Each named move below is a turn or a mirror, shown by a few rows before and after it. Which moves, in which order, take the first row of each later pair to the second? The first pair is answered.
nus:
[ -6.2  -2.9  10.2   3.0  11.4 -23.9  -2.9  -2.0  -9.7 -12.0  16.7  19.9
   9.1   8.6  18.8   1.6  10.4   0.8  16.6  -9.4  14.1  -3.9   1.7   1.5] => [ -5.1  -3.0  11.0   3.1  11.3 -21.9  -1.2  -2.6 -11.4 -11.4  17.2  18.5
   9.7   7.9  18.6   1.2  10.1   1.3  16.8  -9.1  14.4  -4.0   0.9   1.7]
[-10.0 -10.1 -11.3   0.9  -3.2  11.1 -21.6  -6.7 -18.8  -2.7 -12.7  -6.5
  -7.2   6.4  -0.6  24.3  -8.4   1.4   0.9  -3.0   2.2  -8.3 -15.3   3.3] => [-11.0 -12.1  -3.5   1.7   2.0   8.6 -24.0  -0.2 -11.3  -2.7 -18.9  -5.4
  -7.7  11.0  -0.7  26.5  -5.9   0.9   1.1  -3.5  -2.9  -9.3 -10.9  -1.5]
[ 13.4   4.1   0.6  -3.4 -13.7  29.6   3.7  15.8  34.6   1.2 -20.2 -33.2
 -23.1   8.9   2.5 -12.4   5.3   2.8  34.6  33.9 -16.6   5.7  -0.7 -15.0] => [ 16.7   9.3 -20.9  -4.0 -27.6  34.8  11.1  -7.5  11.3   3.3  -1.9 -37.3
 -20.0  -5.3   4.1 -21.3  -0.1   2.5  33.8  32.5  -3.3   8.0 -14.6  -0.8]
[ -8.8 -20.7   8.9   8.2   9.4  12.5   1.9   1.2  10.8   1.6  -6.3  -1.8
  -7.1  -1.3   3.2 -11.1  -5.6  -0.3   8.8   2.8  -8.9  -2.8   5.8  -8.3] => [ -7.5 -16.6  -4.5   6.1   1.7  17.9   7.7 -12.0  -5.2   3.1   4.6  -4.2
  -4.8 -10.1   3.8 -15.7  -9.3  -0.1   7.7   2.0  -1.0  -2.2  -2.8   0.4]
sege:
[ -8.9  -7.3  -3.5  -2.8 -12.8  13.8   0.9 -14.9  -0.4 -11.2  -2.1   1.8
  -4.6  -8.0  -9.4   8.5  -3.3   5.0   1.5  -0.2  -5.4   5.3  -9.9   8.0] => [-10.9  -7.3  -5.2  -3.3 -10.6  10.9   7.1 -14.1  -5.7 -14.2   4.6   0.2
   2.6  -3.6   2.1   3.6  10.3   6.5   6.3  -0.9  -0.6   5.8  -5.4  11.7]
[  1.1  23.3  -6.3  -7.9   4.7 -55.0   4.0   8.7 -21.0  18.8  22.0  20.3
  23.7 -19.7 -10.7  18.5   3.5  -0.2 -17.4  -0.9  -1.8   2.5 -12.3  27.1] => [  2.7  23.3  -5.4  -7.0   3.0 -52.5  -1.3   8.8 -17.0  20.7  15.9  21.7
  18.4 -22.6 -19.4  22.5  -8.0  -0.8 -21.5   0.1  -8.6   3.7 -14.9  24.1]
[  2.6  -6.3  -8.8   1.6  10.6   1.0  -5.6   0.9  12.8  15.0   8.4  -0.6
  -7.1   4.7  -8.1  11.3 -21.8   0.8  -3.3   0.0   7.8  -0.3 -21.8   7.3] => [  0.9  -5.5 -10.9  -1.3  14.8  -3.1   5.4   2.2   2.7   9.9  20.2  -4.0
   5.1  12.1  11.7   1.3   1.5   3.5   4.4  -0.7  19.1  -1.9 -14.3  13.7]
Bif:
[ -8.4 -19.4  31.7  16.2  -0.7  35.7 -13.3  -6.9  26.3   1.3 -29.6 -24.0
 -24.2  -1.0 -14.2  -7.3 -26.1 -10.0  27.1  17.8  -2.5   1.3  -2.6 -20.7] => [  8.5   4.6  16.5 -28.9 -28.0 -15.5  -1.7  -1.4  24.1 -14.3 -40.3   0.4
   1.3 -23.5 -31.9   2.8  -9.5  11.0   0.0   1.7 -34.3  15.4  14.9 -20.3]
[-14.4  -3.6   7.2  30.5   5.2  32.5 -16.7 -32.1   3.3   7.8  16.1   0.2
 -17.6  -1.7   6.6  -5.9 -35.9  -4.2   9.1  18.7  24.7 -18.6 -19.0   1.2] => [  5.9  31.6   1.0 -17.9 -29.8 -27.7  -7.3 -25.7   1.1  -7.9   0.6  25.5
  15.4 -37.2 -13.2   4.5 -16.5  16.6 -14.2  17.0  -3.9  -7.0   0.4  -1.6]
[  1.8  -9.0 -22.4  14.3 -15.3  29.2   5.4 -38.1 -22.5   2.8  16.4 -10.6
  -3.7 -17.3   1.1 -18.3 -19.3  -4.0  10.5  11.0  12.5  -4.2 -24.7   5.1] => [ 12.4  11.1 -22.0  -8.8 -33.7   0.1   6.8 -35.2 -22.0  -3.1   7.5   1.9
  14.1 -38.3  -9.5 -14.0  -9.5   5.3   2.8  16.5  -0.4  -0.4 -13.1   2.3]
[ 21.3  38.6  29.7 -11.4 -18.4 -39.5 -18.1   9.7 -22.3  -0.8  18.2  -3.9
  38.4 -31.8  29.3  -7.0  20.1   5.5  -5.6  12.2   7.1  -6.9  -3.4  -8.3] => [  5.8  -8.8 -12.0  -8.8   9.2 -12.9   0.9   8.2 -33.1  -9.9  39.5  -3.1
   4.4  25.8  32.0  -2.5  12.1   5.9 -34.6 -58.2 -11.0   7.6 -13.8  10.3]
Pairs:
(two moves a pair)
[  3.2  36.2  25.4  -8.7 -13.1 -16.2  -2.0   1.2  11.6  19.9 -18.7  11.4
   7.0 -40.7  21.1  -6.6   5.3   0.3  41.2  44.8  34.7  -7.5 -10.6  -1.1] => [ -0.1   4.5 -33.6 -44.2  -2.2 -32.9  30.2   8.5   0.9  -6.0  -5.6  34.2
  -9.8   8.0   7.9   9.5  10.2  17.5 -15.2 -48.9 -15.0  20.5  -4.8  19.8] => nus then Bif
[ -4.9  18.3  13.8  30.6   5.5  20.0 -32.7  -5.2   9.6  24.1  -6.4 -11.9
  -9.9 -21.7 -19.8  -1.5 -45.9 -12.7  24.5  33.4  19.7 -20.4 -24.2  -1.7] => [-14.8  14.9  30.3  26.0  29.3   3.3 -16.6  21.6  12.0  11.4   2.7 -16.0
  15.2   8.0  23.7 -15.3  13.8  -6.5  42.6  34.5  32.6 -25.2   6.9  -0.4] => sege then nus
[  2.0  21.6  21.3  21.9  -8.9  31.1 -18.5 -16.8  -6.6  18.8  -8.4 -11.0
   9.1 -23.9   2.0 -14.6 -16.2 -20.4  32.6  46.4  27.5 -16.0 -12.1  -7.3] => [ -2.0  18.6  36.2  20.9   6.1  22.6 -15.7   0.9   4.1  13.3 -11.5 -11.9
  18.3  -7.3  17.3 -16.3   7.3 -19.3  40.0  48.4  27.6 -17.1   3.6 -12.4] => nus then sege
[ -8.8  -4.2  38.3  31.4  17.5  28.0 -19.9  -5.3   8.2  27.3 -13.3   3.1
 -41.9   8.6 -24.7  20.2 -58.2 -18.0  -3.1   9.2  10.5   0.9 -15.5   3.5] => [ 13.6  37.5  17.7 -11.4 -30.3 -23.1  -8.2 -21.5 -14.1  16.0 -14.3  22.2
  -7.0 -42.7 -39.6  20.6 -44.7   2.2 -20.5  13.8  -0.2  10.1  -8.4  11.2] => Bif then nus
[  0.8  13.7  -0.8 -16.2  -5.3 -29.6  14.1   1.5  -8.4 -16.7  -0.2  12.6
  14.2 -16.5   3.6   9.4  -0.2  21.3 -18.4   2.1 -15.4  18.4   2.3  -6.8] => [ -4.0  14.5  24.9  11.7   2.1  -6.7  -0.8  -2.6  -2.0  -2.8  -0.8  -3.7
  11.0 -23.7  14.0   0.5  -6.6   8.4   9.3  38.6  12.1   4.0  -5.2 -13.7] => Bif then Bif
[  5.7   5.5  12.3  10.0 -14.7  -3.8  -8.5   0.7  32.5  -6.0  -6.7  14.3
 -11.0 -15.1 -21.0   4.4 -15.7  17.4 -16.3  -5.5 -20.8  -2.9  -7.2  12.8] => [  3.9   9.9  -5.3   5.4 -15.4  -7.7  12.1 -10.4   2.7 -14.1  22.2   6.3
  11.6 -12.1  13.9 -17.4  20.1  22.3  -3.2  -7.4   5.4  -3.6  -3.6  32.0] => nus then sege
[  8.5 -13.8  42.9 -14.7   2.3   5.8   7.8   1.8  39.3 -18.2  -7.6  20.7
  -7.3  -1.4  25.8 -18.7  -8.7 -16.2 -16.9   3.6 -15.2   8.5   9.1 -30.1] => [ 15.1  -5.4   6.4 -14.9 -22.5  16.0  18.1 -36.9   2.6 -13.5  18.4  15.5
  -6.3 -27.0  24.0 -30.4 -24.0 -15.4 -20.1   0.9   2.9  10.4 -16.6  -8.4] => nus then sege
[  1.9  16.6   0.0  -0.5   5.8 -40.3   1.7   8.5 -16.3  14.7  18.6   1.0
  29.8 -11.5  22.7   0.8   0.2  -2.6  15.0   6.2  28.7   7.6 -12.7  10.3] => [ -4.4  -4.8  -2.2  -5.8  26.7 -40.4   5.7  29.2  -1.0   6.1  11.6   9.2
  16.1  23.1  18.3  10.7   3.8   0.2  -0.8 -25.5   6.1  14.5  -2.9   7.9] => nus then Bif
[ 10.1   3.9 -13.5 -23.7 -17.8 -26.9  -5.3   5.3   5.7  -1.2 -11.7  16.6
   5.6  -9.9 -38.1  12.9 -14.9  16.9 -24.7 -15.5 -19.9   4.4   0.5   2.7] => [  5.0   3.8  -8.0 -28.3  -4.8 -37.1  10.0  19.3  -1.1 -10.4   1.3  12.5
  27.4   9.2  -2.7  -0.3  29.6  22.0 -10.3 -15.4  -6.7   2.4  19.4   8.3] => sege then nus
[  5.3 -12.3  -7.7  -9.7 -19.9  15.7   5.6 -22.4   0.0  -7.9 -14.2  -1.6
 -23.8  -7.3 -13.7   2.1 -12.2  -1.7 -15.2 -18.4 -23.5   4.2  -3.9  -4.3] => [ -0.1 -11.7  -4.0 -13.5  -6.5   5.3  20.7 -11.2  -8.8 -17.6  -0.1  -6.7
  -3.3  10.7  21.7 -12.8  32.6   2.8  -0.3 -17.7  -8.0   1.3  14.8   3.1] => nus then sege
[  9.9  -1.7   0.8  -1.5 -17.2  18.7   6.1 -15.8 -20.3 -14.3  -1.5  -6.9
  -2.2  -7.6   1.6  -8.9  16.1   5.0   6.3   2.1   1.0   4.6  -0.3   5.5] => [  8.5  -6.1  18.0   1.6 -10.5  18.5  -5.4  -1.4   1.5 -11.6 -21.6  -0.7
 -12.2  -2.9 -13.3   2.8   3.7   1.6   0.6   3.3 -15.3   5.1   5.4  -8.1] => sege then nus
[  2.3  -1.3  19.3   7.3   5.0  -7.8   2.0  -5.9  10.4  13.9  -3.3  -1.3
  -7.8 -15.6 -15.9   5.5 -17.2   4.3   7.8  11.0 -20.1 -15.2 -14.2   1.8] => [ -1.2  -0.1  19.2   3.8  12.5 -13.8  14.6   0.8  -0.7   6.3  11.2  -4.6
  11.1  -3.4  12.5  -7.5  17.2   9.3  19.0  11.0  -6.8 -17.0  -2.2  10.0] => sege then nus
[ -6.3 -23.7 -18.1 -17.8  17.2  -5.5  27.5   3.7 -12.3 -15.2  19.5  -4.7
  -4.8  35.7  30.4  -5.2  40.8  15.0  -9.8 -35.9 -15.1   7.2  21.5  11.3] => [ -6.5  -6.5  19.3  17.4  13.1  20.3   5.3  -7.8 -11.3   6.0  19.0 -28.4
   0.9   5.7  45.4 -20.5  32.3  -1.2  35.7  30.6  29.7 -14.0  10.2   0.8] => Bif then nus
[ -4.6 -19.5  21.0  -3.3   8.4  27.9  -3.4   8.4  20.6   4.9 -26.9  -6.3
 -12.9  12.8   0.6 -11.2   2.5  -1.0   4.0  15.9 -15.2  -2.2  18.0 -15.8] => [  0.7 -11.0 -14.5  -3.8 -15.3  38.1   7.6 -30.4 -15.7   8.4   0.0 -12.4
  -9.0 -10.4   1.3 -23.4 -10.0  -1.1   2.4  13.8   3.6   0.7  -6.3   3.7] => nus then sege
[-11.9 -11.4  -4.8  28.5   3.0  28.8 -11.1   3.3 -15.4  20.9   8.2 -13.7
 -21.4   1.4  14.9 -32.7  -6.0 -13.3  20.3  31.4  32.3  -7.2  -4.6  11.6] => [-12.0 -14.7  10.9  30.7   9.5  28.0 -22.7  17.0   6.3  23.2 -10.9  -9.1
 -31.7   5.5   0.3 -21.5 -17.7 -15.4  16.0  34.3  16.8  -6.7   0.1  -0.8] => sege then nus
[ -5.5  15.4  22.0 -16.4  -0.2 -23.2  -1.5  -5.7  -1.6 -27.5  21.2 -10.5
   0.9  33.3  19.3   1.8  43.2   0.0  20.8  13.6  19.7  12.8  45.3 -38.9] => [  6.8  16.9   7.9  -9.5 -28.0  -3.4 -25.4 -34.7   4.0 -10.0   1.8  -5.4
 -34.9  -3.7 -41.9  24.4 -37.6  -8.7  -5.0  14.4  -2.7  18.1   9.0 -46.3] => nus then sege
[ -6.6 -26.2 -16.0   0.9   3.6  34.4  10.8  -9.9  -8.3 -11.8   1.9 -14.9
 -14.1  17.3  17.5 -16.2   9.8  -3.3   6.1  -8.5  -3.9   5.5   1.5   1.1] => [ -4.2 -28.1 -10.0   3.2   2.0  38.2   1.6  -8.0   3.8  -7.5 -10.7 -12.0
 -26.1  13.6  -0.2  -6.3  -9.7  -4.6  -1.4  -7.8 -14.7   6.6  -2.1  -8.2] => sege then nus
[-14.1 -24.8   1.9  12.3  20.0  21.9   7.9   6.7  -2.4  -0.3   1.2  -5.3
 -16.3  25.5  16.8 -13.2   4.4  -4.8   1.6 -18.4  -2.3  -4.3   4.7   1.8] => [  0.7  15.2  19.8   2.8  -9.7  -1.6  -0.3  -3.3  -5.6   4.5  -7.3  -3.1
  12.4 -24.6  13.9 -19.8  11.4  -0.6  17.6  28.6  12.2 -10.8   8.1  -6.3] => nus then Bif
[ -8.8 -18.4  -7.6  24.7  10.4  26.8   4.9  -1.1 -27.6   3.7  10.2 -12.5
 -26.2  25.1  28.3 -17.5   9.0  -7.7   6.9 -15.8  26.6  -7.7 -18.8   9.5] => [  3.6  -2.9 -27.7 -17.2 -10.7 -18.0  20.0   5.5 -32.8 -13.7   4.4  10.7
  -8.7  12.9  11.0  -7.7  22.2  11.3 -24.1 -41.7  -6.5   7.8  -3.1  13.8] => Bif then Bif
[ 13.8   5.1  21.5  -1.3  13.9 -15.8  -5.8  24.0  28.7  -3.6 -18.3  17.7
  20.5   6.4   1.1  -5.6   7.2   3.2  17.7  -8.7 -17.1   0.6  -3.2  18.8] => [ 13.7   2.7 -14.5   6.5   0.6   5.6   5.7 -10.5  -7.8  -0.9  12.7   8.1
  16.1  -2.3   8.8 -18.7  -4.2   0.8  18.0 -17.1   5.0   1.7 -28.2  41.2] => nus then Bif
[ -2.2  -0.7 -12.1  -4.5 -17.0  16.1  10.2 -14.3  -0.4  -1.1   1.1   3.6
  -9.6  -9.0 -12.4  -3.4 -11.4  -5.7  -5.2  -0.7  -8.8   5.4  -1.0  -6.2] => [ -0.9   3.5  -8.5  -5.6 -20.0  12.9   7.9 -14.5   0.8  -0.7  -1.2   4.7
  -5.7 -15.8 -13.5  -3.1  -9.6  -6.2  -3.1   4.9  -7.1   4.3   0.2  -7.5] => Bif then Bif
[ -0.7  -3.5 -20.2  -6.3 -21.1   2.8   3.8 -19.6  -2.7  -9.5  -2.7   5.1
 -19.0  -8.6 -15.4   7.1 -11.8   5.5 -15.0 -16.8 -18.1   5.7  -1.1   2.4] => [ -9.6 -12.2   9.6  17.2  -1.7  22.0 -10.7  -6.0  17.6   0.2 -12.6  -4.8
 -29.2   4.4  -8.5   6.7 -15.9  -6.4   4.3   4.9  -7.9  -4.4   1.6 -10.1] => nus then Bif
[ -6.4  -4.9 -22.8   2.4 -11.8  -7.4  16.3 -18.9 -43.7 -12.2  17.5  -8.1
   1.8  -4.2  11.1  -3.0 -17.4  -4.9  -9.8  -6.6  11.0   7.5 -18.7  41.6] => [  0.4  10.7 -16.2  -7.7 -23.3 -22.8  14.8 -16.7 -41.1 -13.4   9.6  -3.5
  15.1 -22.3   7.5  -3.2 -13.1  -1.3  -7.8   6.5   9.3   7.1 -12.8  37.3] => Bif then Bif
[  2.4 -12.1  16.4  15.7  30.0  12.0 -16.3  21.5  25.7 -21.3  -6.4   0.7
   8.4  25.5  -7.4 -14.7   9.3  -0.8   6.4  18.1 -16.4  -6.6  14.3 -24.3] => [ 14.2  10.3 -34.0  -2.7 -10.5   4.8   3.6 -25.0 -25.2 -24.4  25.8   2.1
  25.1 -14.2  -8.7 -29.5   4.1   6.6  -2.9  11.2   0.3   0.4  -9.2   5.2] => Bif then nus
[ -8.3   9.3   3.1 -15.6 -11.7  17.4  19.4 -26.2  -8.9 -16.0  -0.8 -27.7
  -5.4 -30.5  -2.8 -12.9 -17.7  -8.9  15.3  18.2  -9.5 -16.8  -1.8 -13.5] => [-12.3  -6.1  -6.9  -9.8  -0.2  30.5  23.5 -27.3 -11.2 -17.6   5.7 -29.5
 -16.4 -12.9  -0.5 -13.2 -21.8 -10.4   9.9   0.7 -11.5 -13.3  -5.8  -8.7] => Bif then Bif
[-15.5 -18.2 -47.3   5.4   8.5  26.5  15.8 -10.9 -28.1 -21.0  23.8 -12.5
 -21.0  22.2  14.2 -13.0  -1.0  -3.3   5.5 -12.3  19.1   2.6 -19.6  -0.4] => [ -0.1  10.1 -51.9 -32.1 -18.2 -20.4  22.7  -6.1 -28.5 -33.3  10.8   7.3
   5.4  -5.7  -0.3  -5.1  14.2  13.0 -12.5 -14.4  -3.0  12.1  -2.4  -2.3] => Bif then Bif
[-10.7  -2.2 -21.2   4.2 -17.3  24.6  13.4  -7.7 -28.1 -23.4   5.4   0.0
   4.3  12.4  15.3 -11.2   1.8 -13.6   1.5  -7.0  15.9  10.5 -18.8  14.4] => [ -9.3   9.2  27.7   3.8  -8.0   6.2  -6.0  26.3  10.4 -21.2 -28.5   4.1
  12.5  10.0   9.8  -1.4  12.6 -15.0  13.7  22.5   4.5   3.7   6.1 -13.1] => Bif then nus
[ 27.1   5.2  17.3  13.9  22.4 -13.2   0.0 -16.3 -18.7 -18.9  15.6 -21.4
 -15.0 -30.7  -0.2   0.2  -4.8  25.4 -12.1  26.4  27.4  12.0  -4.4  -4.8] => [ 20.8 -10.9   6.4  20.0  33.1  -0.5   3.7 -17.1 -21.3 -19.7  22.7 -24.9
 -26.9 -11.6   2.6   0.4  -9.6  23.8 -16.3   8.1  25.3  14.3  -9.8   0.6] => Bif then Bif
[ -6.1 -22.2  57.5  12.5  15.3  34.0  15.4  15.8  25.5  -5.1 -25.3 -14.1
   4.5  35.6  35.4 -35.3  52.4  13.1  25.7  25.1  -2.4  -8.5  41.4 -30.9] => [ 10.6  -7.4 -13.7  16.1 -42.7  63.6  18.7 -68.3 -34.4  11.3   8.0 -20.8
 -13.3 -29.5  -2.5 -42.0 -21.1   7.6   6.4  21.0  15.8  -0.6 -23.7   1.4] => sege then nus
[ -1.9  19.6   5.1  -8.8 -25.2   0.1  10.9  -4.1 -16.6  -4.0  -6.6  -1.5
  19.5 -24.0   8.9 -10.7   3.3  -1.5   5.9  12.3   5.1  -0.5   9.0   0.7] => [ -4.0  15.5  24.3  -7.9 -15.2  -2.3   2.0  14.1   4.1  -3.4 -24.2   2.5
  12.4 -16.1  -0.5  -1.6   0.1  -3.2   3.0  14.0  -8.3  -1.9  18.5 -11.2] => nus then sege
[  1.6   5.1 -14.5   0.7  -1.1 -14.7  19.1  -8.9   4.4 -16.8  -1.1   6.4
  -5.7  -7.0 -20.9  -2.2 -15.9  -4.2 -14.5 -10.7  -6.5   9.3  -0.7   1.9] => [ -1.6   3.2  -9.0  -0.8   9.1 -21.3  27.1   1.6   3.8 -22.1   3.8   4.5
   5.7   4.8  -1.0  -9.2   9.4  -2.5  -6.3 -10.6  -0.1   7.6  12.3   3.3] => nus then sege
[  8.9  25.6 -15.0  14.4  29.3 -61.8 -17.1  29.2  -8.7  29.8  32.5   8.7
  38.5   6.7  10.3  25.2 -10.1  -8.3   2.0   5.8  59.6 -14.8 -25.0  25.9] => [  6.1  12.8 -18.2   4.8  40.8 -67.7 -12.9  45.7   3.5  23.0  25.4  16.4
  31.6  29.9   5.5  34.5  -6.8  -3.2 -12.7 -19.1  37.3  -7.5 -14.0  24.1] => nus then Bif
[ -5.6  -6.6  35.7 -12.9   8.8  -9.4  19.2  28.4  50.3  12.4 -43.3   3.2
   4.3  12.7 -18.9   5.3  31.5   1.0   1.5   2.6 -13.2  -8.2  56.0 -28.0] => [  8.7   8.4 -35.1 -11.4 -46.1  17.4  30.3 -52.3 -14.5  24.3  -2.0  -4.7
  -4.4 -46.3 -41.2  -9.1 -23.2  -2.6 -12.1  -3.0  12.6  -2.2  -2.5   7.8] => nus then sege
[  0.9   4.3 -13.2  -0.5  28.7 -35.4   5.1  42.0   4.6  -5.2  22.6  15.7
  15.4  40.4   8.6  16.9  19.5   7.2  -8.3 -27.5   5.9   6.4   4.4  15.6] => [ -0.9  10.2 -10.6  30.1  21.4  -2.8  -3.4  13.1 -14.8  12.0  40.3  -6.5
  15.3  18.4  23.3  -0.4   5.4  -6.0  21.8   9.1  47.6  -7.7 -19.1  23.4] => Bif then nus
[ 12.3  16.0  -2.5   8.4 -25.7  -3.0  -2.2   5.4  -5.5  13.1   5.0  -4.3
 -11.6 -29.3  -4.6  -5.4  14.6  18.5 -10.4  13.1  -8.6   4.8 -26.8  -2.9] => [  8.8  13.5  13.0   7.0 -10.7 -11.6   0.4  23.8   4.3   7.8   1.9  -3.3
  -2.8 -11.3  10.7  -7.3  39.8  20.9  -3.6  14.3  -9.0   2.5  -9.3  -7.3] => nus then sege
[  4.5   5.6 -10.8 -22.5  -4.1  -4.2  19.2 -11.2 -13.6  -4.2   6.9  -1.0
   9.2 -21.4   7.2   3.1  14.1  16.1  -7.3 -21.1  -6.2  13.0   3.8  20.9] => [  3.5  -0.2  12.7 -21.1   8.5  -9.1   6.8  12.5  16.1  -2.7 -16.0   4.2
  -0.2  -9.5  -3.9  16.1  10.2  15.0 -11.4 -18.8 -24.0  12.6  15.5   3.8] => nus then sege
